Named turns come first, each shown by rows before and after it. Which turns, in which order, take the first row of each pair that follows to the second? Write the first one first, as in the answered first pair.
S:
[-6  5  2 -4 -2 -2  4 -5 -1  3 -3  2 -7 -1  7 -4  4 -6  3]  ->  [-8  6  4 -2 -2 -3 -1 -5  1 -1 -3  0 -7 -4  4 -3  7 -9  1]
[  1  14   1   5  -6   9   7   3  -2  -2   6 -15  -4   5  -5   5   1   4
   2]  ->  [  3  13   1   5  -8   9  11   2  -3   3   3 -12  -6   9  -3   3  -1   7
   3]
[  5 -16   0 -12   7 -11  -3  10  -7  -4   5  -8  -3  -1  -5   9  10 -12
 -19]  ->  [  7 -14   1 -14   5 -12   5  13 -11   1   6  -8   0   2  -5   8   2  -5
 -19]
[ -1  -1  -5  -7  -7  20 -12 -16  13   0  -9   6  -4  -4   9  -2   8 -14
  10]  ->  [ -4  -1  -2  -4  -5  17 -19 -16  13 -10  -4  -5  -4  -8   1   4  10 -18
   3]
G:
[ -4   1  12  -2   2 -15   0   2  -4  -6  -4  -2   5   0  -3  10  11  -6
 -24]  ->  [-11  14  12   3  -2   1  17   1  -6  -3   1 -10  -4   5   1   4  -4  -5
 -20]
[  0  -4  -7  11   4   5  -8  -7  14   3  -4  11 -12 -13   7  -4  -5  -1
   9]  ->  [  5 -11  -5   7   7 -10 -17  -3  11  -3  -5   7  -2 -14  -2   6   3  -1
  -2]
[  2   1  -2   7   5  10 -16  -4   9 -16   5   4  -8  -4   3  -8   8  -7
  19]  ->  [  4  -4  -1   6   7  -1 -21   0   4 -21   6  -3   0  -5  -9   3  15  -5
   7]
F:
[ 1  1  2  6 -3  0  4 -1  5 -2 -2 -1  0  1  4 -9 -4 -5 -1]  ->  [ 4 -2  0  6 -2 -1 -2  0  8 -6 -1 -1  0 -4  3 -7  0 -5 -2]
[  1   4  23   8  17 -19 -23   2  -1 -20 -13  -6   2 -22  -1  -6  27 -23
  -9]  ->  [ 15 -11  17  -9  13 -36 -14   6 -10   1 -21  13  16  -9  -1  -2  26  -3
  -7]
[-2 11  6  3 -2 11  1 -2  0 -6  4 -7 -5 -4 -1  0 -4 -1  3]  ->  [  5   0   2  -1   3   3 -10   0   1 -10   9  -4   0  -5  -6   5   1   1
   3]
[  8   3  -8  -9 -10  13  16   1  -1  19  -2  10  -5   8   4  -7 -12  19
   8]  ->  [ -4  17  -4   3  -7  29   8  -1   7   2   5  -7 -19   0   5 -10 -13   1
   8]
Now pairs of rows:
Each pair is 2 to 3 turns apart.
[  3  -4  -1  -2   7   6 -15  -5  13  -8  -5   8  -6 -12   6  -4  15  -9
  10]  ->  [  8 -11  -1  -5   8  -3 -17  -3  11  -7  -7  10  -1 -10   1   0  17  -4
   5]	F, S
[ -5  -5  -6  -3  -5  -3   4  -3   7   3  -1 -24   8  13 -13  -4 -11  11
 -27]  ->  [ -7  -3 -11   5  -1  16  -9 -12  27  -6   0 -15 -13   3   5 -16  -3  -3
  -7]	G, S, F
[ -2  12   4   7  -1   1 -10   1  -1 -10   5  -9  -1  -5  -6   4   5 -12
 -13]  ->  [  8   0   0  -8  -3 -11   3   0  -7  15  -6  12   8   6   1   0   6   5
  -6]	F, F, S
[-10  13   5  17   5  16   2   0  -1 -14  13 -19 -12  -3  -5   7 -15 -10
  -3]  ->  [  8 -12  -7   7   9   5 -24  -4  14 -12   9  10 -11  -7   3   4   7  -8
  19]	G, F
[ -1   1 -12   7   9  15  13   8  13  16   7 -11 -11   3  11 -12 -11  -7
   3]  ->  [ 11 -20 -12  -2  14 -16  -9  11  10  13  -1   0   5  -1   0   1  16  -6
  -7]	G, F, G
[ -4  10  -4  -5  11  19  11   0   8  14   5  -8 -12  18   8  -6 -25  -3
  16]  ->  [  4 -10  -4 -10  21  -4 -27  -2  17  -4   0   2  -7   1   2   2  11 -18
  12]	S, G, S
[-17  20   7   6  -6   0   7   5  -1  -5  -2 -28   8  -3  -3  -2  -3 -14
 -27]  ->  [-14  20   0  -1 -11  16  18  -4   7  14  -9  -2  -4   2  23 -21  -7  -9
   2]	S, G
[  8   5  -1   3   1  22  -7  -3   5  -1  -5   5 -10  -2   5  -9   3 -12
  17]  ->  [ 14  -5  -1   2   4  12 -20   2   4 -12   1   0  -4  -5  -5  -2   9 -12
  10]	F, S
[ -7   1  -4   5   6  16   0  -9   7   2  -9   2 -14  -7  16 -11   3 -13
  14]  ->  [  4 -13  -3  -8   7  -9  -4  -6  -1  11 -18  17   4  -3   6  -1  14  -3
   4]	G, F
[ -9   8   4   7   0  -2  -1  -8  15 -11  -5  -2  -6   0 -15   2  12  -6
 -16]  ->  [ -7   8   1   7  -3   3   3  -5  13 -10   3  -9  -5   4 -21   5   3  -1
 -17]	G, F, G
[ 11 -25  -9   0   4  -5  -1   3 -11   0  15   6   6  -1  -4  -2  11   4
   4]  ->  [ -1  -8  -6   8   2  13  11   3 -12  -6  23  -9  -3   0  -4  -6  -7   2
   4]	G, G, F
[ 15 -17 -10  -9  -4 -18 -12   9  -2  -1  13   2  14   7 -21  14  -3  20
  -5]  ->  [-16  23   2  13  -9  21  14   3   3  -7  11 -18 -11   3   0  -7 -22  -1
  -2]	S, F, F
[  7   5   9   5  -1  -4  -5  13  -8 -14  -9 -20   1   3  -2  14  -3   3
 -25]  ->  [ 15  -1   7  -2  -4  -9   6  12 -13   1 -13  -8   6  13  -1  12  -8  15
 -19]	F, S
[-12   8   4   0   4   0   3  -7   3   3 -10   2  -6  -7  12  -9   4 -15
   1]  ->  [-13  12   6   1   3  -2   9  -3  -5   1  -7 -10  -1  -6   2  -2  -3 -14
 -10]	G, G, G
[ -2 -10   0   0   7   4 -10   1  -6 -17   7 -16  -1  -2  -8   7  -5  -1
  -1]  ->  [ -3  -4  -1   1   3  15   4   0  -4  -9   7 -14  -4   3   1   0 -17   3
   5]	G, S
[  4   4  -6   9  -2  14  -6  -3   8  -3  11   2 -15   7   6 -10 -16  -3
  27]  ->  [ 12 -10  -7   8   3  -1 -25   3   7 -16  15  -5  -6   2  -7   5  -4  -3
  16]	F, S, G
[-11  15   8  15   6 -19   5   4 -18  -1  -3 -17   9  -3 -15  15   7  -5
 -25]  ->  [-14  16   2  20   4   6  -7  -9   7  -1 -10   6 -17 -13  17 -10  19 -22
  10]	G, G, S
[ -9   5   7  14  -3  -8  -8   1   1  -5  -2 -20   1  -6 -14   1   9 -15
 -19]  ->  [  2  -7  -5   9  -2   0 -23  -5  16  -3  -4   1  -7 -10  -1  -8  20 -15
   7]	G, G, F
[  6 -13   0  -5   0  -5  -4  -2   8   5  -8  19   4  -3  10  -5  12  -1
  10]  ->  [ -4   2   9  -3  -5  -7  20   4 -10  11  -7   0  12   7  -1   0  -5   6
 -10]	G, S, F
[ -5  15   3   3  -4   5  11 -12  -9   8   1  -5  -3   8   8  -4 -28  -7
   3]  ->  [ -4  10  -2  10   3   7 -15 -14   4 -12   8 -10  -9  -3   7   0 -11 -20
   7]	S, F
[  2  -8   1 -13   0 -11   0   1  -2  20 -10  17   8   4  17  -5  10   0
   6]  ->  [ -7  -3   7  -7   2 -13  -5   0  -1  13 -13  13   8  -1  17  -4  17  -8
   0]	F, G
[ 20 -11   1 -13   0   9 -19   2   4 -15  11   4   0   9 -19   4 -11  14
   7]  ->  [ 17  -3   1 -10  -4  21  -8   0   5 -10   9   5  -7  11 -10  -4 -18  16
  15]	G, G, S
[ -1   9   5  11  -7  33   8  -6  13  -7   5   5 -21   4  15  -5  15  -8
  12]  ->  [  7  -9  10   4   2  -1 -14   2   2 -20   7  -6   2   1 -13  20  32  -4
 -19]	G, G
[-14  19  -5  12   9  15 -14   2   2   1   5  13 -20   3  15  -6  -1   3
   9]  ->  [ -8   7  -2   9  14 -11 -27   9  -8  -9   7   4  -1   2  -8  14   9   6
 -15]	G, G
[-11  21   6   3   4  12  14  -2  -6  -3   0 -10  -6   0   7   4 -11   5
 -17]  ->  [ -8  15  -1   6   9  19  -3  -4   4 -13   8 -12 -14  -8   8   2  -4  -4
  -7]	F, G
[  9  -8 -13  -5  -3  -9  -1   9  -5   5   3   3   7   7 -11   5  -7  14
   2]  ->  [ -8  14  -5   6  -5  12  11   8  -2   1   3 -10  -8   2  -2  -5 -16   1
   3]	F, F, S
[ -6   7   4   7   2  -3   5  -5  -6  -9   0   0   1  -3   5   5   8 -17
 -17]  ->  [ -2   4  -3   9   4   1  -3  -5   1 -13   9   0  -3  -5   5   6   8 -18
  -8]	S, G, F
[ -8   2   7  14   7   1 -11   2   4 -14  -1 -18  -1  -7  -3   6  10 -15
 -10]  ->  [  0   3   1   6  -2  -1  18   7 -10   9   2 -14   7  11  -7   8 -16  13
 -11]	F, G, S
[ -1  -7  -6  -4  -5 -10 -10  10   1 -19  27   4  -5   4 -29   9  -4  16
  -1]  ->  [-15  13   1   2 -10   7  13   6   0 -12  23  -3 -15   9 -16  -2 -22  12
   1]	S, F, F
[ -5   9   9   4   5   0  -3  -1   7  -4 -11   1  -4 -11   5  -5  14 -17
  -1]  ->  [ -7  13   8   6   3   5   1  -1   9  -6  -5  -5  -6 -11   5  -8   8 -17
   1]	S, G, G
[  1  -7   1  -8 -10   6  -7  -7  12   9   3  11   0  -3  10  -7   6 -11
   3]  ->  [ -7   6   5  -3 -15  15   6  -3   4   8  11  -7  -1   0   3  -5 -10  -6
  -6]	G, G, G
[  6   1  -9   3  -9  13  11  -2   7  13   1  12 -15   8  11  -6 -18   9
  14]  ->  [ 11 -11 -11   4  -1   6 -15  -4  17  -1   1  17 -16  -2  10  -2   2  -3
  17]	S, F, F
[ -1  -1  -2   0   5   0 -11  -1  11 -14   0  -2  -6 -12   3   3   7 -14
   4]  ->  [  7  -4  -3 -10  -1 -12   6   6  -8   2   4  -4   9   3  -9  10  -8   8
  -7]	F, G, S
[ 14  -9 -14  -7  -5  13  -1  -1   2  10  14   5  -4   9  -1   1 -13  15
  19]  ->  [ 13 -14 -11  -7  -1   6 -12  -2   8   8   6  16  -2   3   5  -1   3   7
  22]	F, G
[ -5   6   6   7  -3  -8  -2  -1 -11  -5   1 -17  -4   1 -11  11  -8   0
 -18]  ->  [  3  -2   2  -3  -5 -16   7  -2 -14  12  -6   1   2  10  -6   8 -12  14
 -11]	F, F, S
[  9  -5  -2  -7  -5   6  11   1   0   9   6   8   1   5  -5   3 -17  16
   7]  ->  [ 13 -10  -5  -8  -3   3  -2  -2   8   6   0  18  -3  -2   4   0  -2   8
  15]	G, S
[-13   4   5   1  -2  -2   9 -19  20   6 -21   9  -7  -4  18  -4  15 -22
  -2]  ->  [-15   5  10   7   1  -9   0 -15  15  -7 -15  -9  -4 -10   2   8  16 -29
 -19]	S, G
[  7 -11  -1  -9  -1  -9  -4   3  -5   9  -7  13   8   5  -3   4   9  13
   5]  ->  [ -5   0   1   8   4   4 -17   0   4 -15   2  -9  -5  -6  -3   3  13  -9
   3]	F, F, F
[  2   4   3  -5  -2  -5  15  -1  -5  18 -11  11   5   9  10  -5  -1  10
  -1]  ->  [ -8  13   6   5   3   7   6  -6   7   4 -13   5  -8  -1  16  -9   7  -9
   5]	S, F
[ -5   0  10   9   4  -2  -8  -9   6 -13 -11   1  -3  -8  11  -5  10   4
  10]  ->  [  0  -4   9   2   1  -8  -1  -8   1  -1 -16  11   3  -2  11  -4   7  13
  11]	F, F
[  0  -5  -7   5  -8   3  -4   9   9  -7   9  18 -18  -2   7   3  -9  -6
  20]  ->  [ -6   2  -3   9 -11   0   5  15  -1 -12  15  -2 -12   1  -6  11 -22  -3
   4]	G, G, G
[ -3  -6  13  13  -7  -7 -15  -2  -3 -17   3  -5  -2  -4 -22  11   4  -6
  -7]  ->  [ -1  -3   8  16  -9   4  -9  -2  -2 -17  10 -12  -6   0 -22   8  -8   1
  -2]	G, S, F
